In the rows, 128 means zero.
A single turn carries every row of the set below to another of its rows. Some are shown first; where does it send the rows asked next?
Nabot: [145 125 113 146 117 125 143 109 114 124 105 132 120 146  85 124 135 118
 132 138 123 112 126 102 112 133 155]
Tosuk: [143 128 107 146 117 124 127 114 107 124 108 140 119 145  89 122 136 119
 137 140 123 111 122 108 120 128 151]
puru: [155 115 113 131 145 130 161 114  86 106 108 118 146 127  87 101 120 131
 119  98 106 140 119 152 119 132 133]
mifod: [151 121 110 154 113 125 134 111 109 123 103 140 120 138  93 115 127 109
 140 125 124 115 126 109 122 122 146]
fipo: [120 103 104 141 150 147 152 123 127 105 122  92 160 119 120 121 140 134
 147 104 126 131 134 135 111 120 146]
lev: [147 123 110 129 140 120 161 106  84 110 108 115 142 132  85  98 123 143
 121 110 103 142 116 140 116 126 142]
seb: [140 108 120 177 156 143 115 123 119 107 139 124 106 112 109 104 125 130
 142 113 121  97 104 122 119 128 136]
deg: [114 127 148 129 135 122 134 126 126 127 135 120 160 129 101 122 107 122
 142 135 116 114 138 120 107 138 168]
fato: [ 95 127 124 169 156 127 148 110 127 135  97 111 121 160 108 104 125 138
 130 141 146 137 117 140 130 138 138]
fatin: [105 113 117 149 129 137 137 122 117 120 105 108 135 143 100 117 130 152
 143 147 129 122 126 173 144 149 112]
kos: [127 125 125 145 119 126 151  98 106 143 145 121 141 122  85 112 104 123
 125 133 124 146  90 128 116 104 124]
fugiz: [127  97 116 137 146 148 145 128 130 108 134  96 160 109 126 123 131 136
 144 103 126 118 134 141 110 121 140]
runik: [144 122 153 135 179 127 136 114 102 121 144 138 120 127  81 117 126 140
 127 114 121 123 111 152 113 155 155]
gif: [105 127 135 164 142 129 147 111 112 130  92 108 128 150 105  98 120 147
 140 141 128 135 124 160 143 147 119]
mep: [137 111 117 184 161 143 116 115 122 101 125 116 112 113 117  97 126 135
 150 111 117 109 106 128 123 126 133]
Nibet: [142 119 108 130 137 132 160 108  91 114  97 114 143 130  86  89 120 137
 120 103 103 141 114 133 117 132 142]
Sasos: [127 120 136 168 143 143 141 102 118 138 141 105 142 113 113  94 110 114
 139 117 128 146 108 144 124 106 106]
Niz: [144 124 150 145 186 136 129 115 107 113 137 133 122 130  89 119 135 143
 133 119 117 122 114 160 118 162 147]
lezug: [140 107 123 180 158 150 125 120 122 101 132 109 111 113 114  94 123 140
 151 115 114  98 113 132 124 130 133]
Digas: [114 131 153 131 135 125 124 123 127 124 138 121 157 128 106 122 112 140
 146 144 110 108 131 128 108 147 160]
timid: [118 128 145 130 135 121 128 120 128 121 136 124 148 124  97 117 103 137
 137 151 113 110 128 129  99 150 168]
noke: [141 115 144 142 177 143 130 120 110 118 140 137 115 123  84 121 130 147
 141 122 119 117 109 158 118 165 155]
raz: [129 126 119 143 133 140 139 120 114 140 159 132 139 135  76 143 125 108
 127 153 138 127 109 142 120 121 124]
Lilo: [129 124 148 147 133 138 124 113 112 142 162 127 140 112  95 112 102 128
 142 144 120 128 101 160 125 124 114]
nof: [121 119 106 149 151 147 154 112 114 139 135 114 148 131  90 125 130  98
 120 121 143 157 109 139 118 110 120]
Tizo: [130 119 133 164 161 161 133 121 115 138 150 124 136 127  93 126 131 105
 141 126 136 133 111 159 136 132 106]
losoz: [107 107 105 150 124 127 132 115 123 113 124 107 122 138  95 116 124 168
 133 152 126 110 105 162 136 134 117]
vom: [ 87 120 119 152 156 120 149 105 130 130 120 106 125 152 103 106 114 161
 123 142 139 135  95 139 119 130 148]
Gonoz: [101 109 103 147 149 126 147 110 125 119 131 110 117 152  87 123 128 169
 120 144 135 119  90 150 126 134 135]
dano: [129  99 104 138 154 152 148 123 127 108 117  93 153 119 122 108 140 131
 142 105 129 128 142 145 110 123 141]

Digas turns into Niz
puru turns into mifod
lezug turns into dano
Where do these go?
raz turns into Lilo
fatin turns into gif

A single turn carries every row of the set below to another of its rows. Some are shown first; where does it send the rows asked next?
luz: [119 121 147  92 118  94 123 131 156 112 124 135 112 116 103 126]
gezos: [129 137 151 114 139 124 123 138 142 102 150 128 123 117 119 121]
Tunil: [147 103 152 117  91 121 111 113 134 122 135 138 120 127 109 103]
nez: [107 114 130 127 120 113 115 142 139 160 132 127 154 121 133 150]
poz: [122 107 173 130 159 104 101 141 141 142 122 138 140 111 114 135]
vuz: [114 124 154 142 133 135 113  97 137 143 105 121 143 104 131 138]
kig: [142 106 152  91 125 134 108 130 147 126 133 122 147  96 111 116]
rudo: [134 101 160 149 124 106 141 125 163 135 116 132 143 134 121 125]
vok: [128 103 132 110 117 120  87 118 147 120 124 147 120 146 116 151]
dilem: [115 138 138 124 104 124  92 124 151 152 115 138 124 146 115 152]
pamu: [115 101 125 114  85 122 106 136 137 129 125 138 109 136 114 132]
Fubem: [119 123 159 115 145 118 141 147 149 149 138 145 115 123 104 135]
tebin: [124 112 157 141 121 106 133 131 125 165 109 138 121 115 124 105]
Zuze: [164 104 135 127 121 102 122 133 145 118 117 123 108 136 111 130]
muga: [148 115 147 112 133 118 119 142 124 161 104 105 126 118 129 130]
nube: [138 134 152 132 116 101 118 109 138 119 103 114 132  91 101 130]
sazib: [138 122 172 140 109 128 135 136 153 115 112 145 123 109  98 140]
guvop: [148 100 157 135 117 117 122 146 108 138 127 133 132  93 118 133]
rorop: [114 103 136 122  97 116 130 152 130 123 130 137 118 145 115 136]
tiv: [153 111 143 124 120 144 121 109 142 137 101 128 113  99 100 120]
Filuv: [133 131 181 117 124 114 109 114 132 130 106 158 136 103 119 127]
Bof: [136 122 140 149 123 120 140 109 141 105 122 124 114 114 121 122]
puz: [114 120 165 110 129 110 109 129 150 141  86 111 133 101 117 134]
Rabef: [121 113 146 119 127 113 112 118 145 115 115 153 123 155 115 155]
vepit: [115 140 146 145 120 128 104 134 152 161 101 140 131 134 118 146]
pef: [156 142 148 109 130 108 115 136 121 132 134 113 133 105 109 124]
Kol: [147 115 155 148 109 131  86 121 150 154 122 124 141 104 110 118]
Bame: [112 108 123 126 100 114 102 134 140 149 133 121 139 132 123 158]
nirap: [126 123 141 145 104 135  80 123 150 150 130 121 140 123 100 131]
pado: [136  98 152 113 125 122 100 113 137 115 141 143 108 109  88 139]
tibu: [115 124 127 120 113 127  97 103 136 164 145 129 137 114 110 135]
sene: [131 103 141 134 136 134 139 131 139 137 109 116 108 133 142 127]
Dumo: [122 133 156 127 127 147 108 150 122 151 133 112 139 110 128 124]
duf: [129 138 145 133 124 103 122 140 126 141 129 122 119 150 143 129]
Gite: [149 114 155 107 124 116 146 125 131 130 145 146 142 117 125 140]
Zoli: [102 115 163 108 144 130 119 141 159 120 117 122 123 122 133 129]
Vuk: [126 104 129 117 120 137  87 114 137 133 142 140 111 113  91 133]
Fel: [ 95 125 151 141 131  97 115 133 145 120 117 120 120 120 120 154]
Bakom: [132 102 135 122  95 130  89 107 144 128 134 136 132 127 111 106]
bosu: [123 121 145 113 123 125 101 110 138 166 142 135 131  86 109 128]

dilem turns into pamu
vuz turns into duf
gezos turns into nube
Where do these go?
Filuv turns into tebin
Tunil turns into bosu

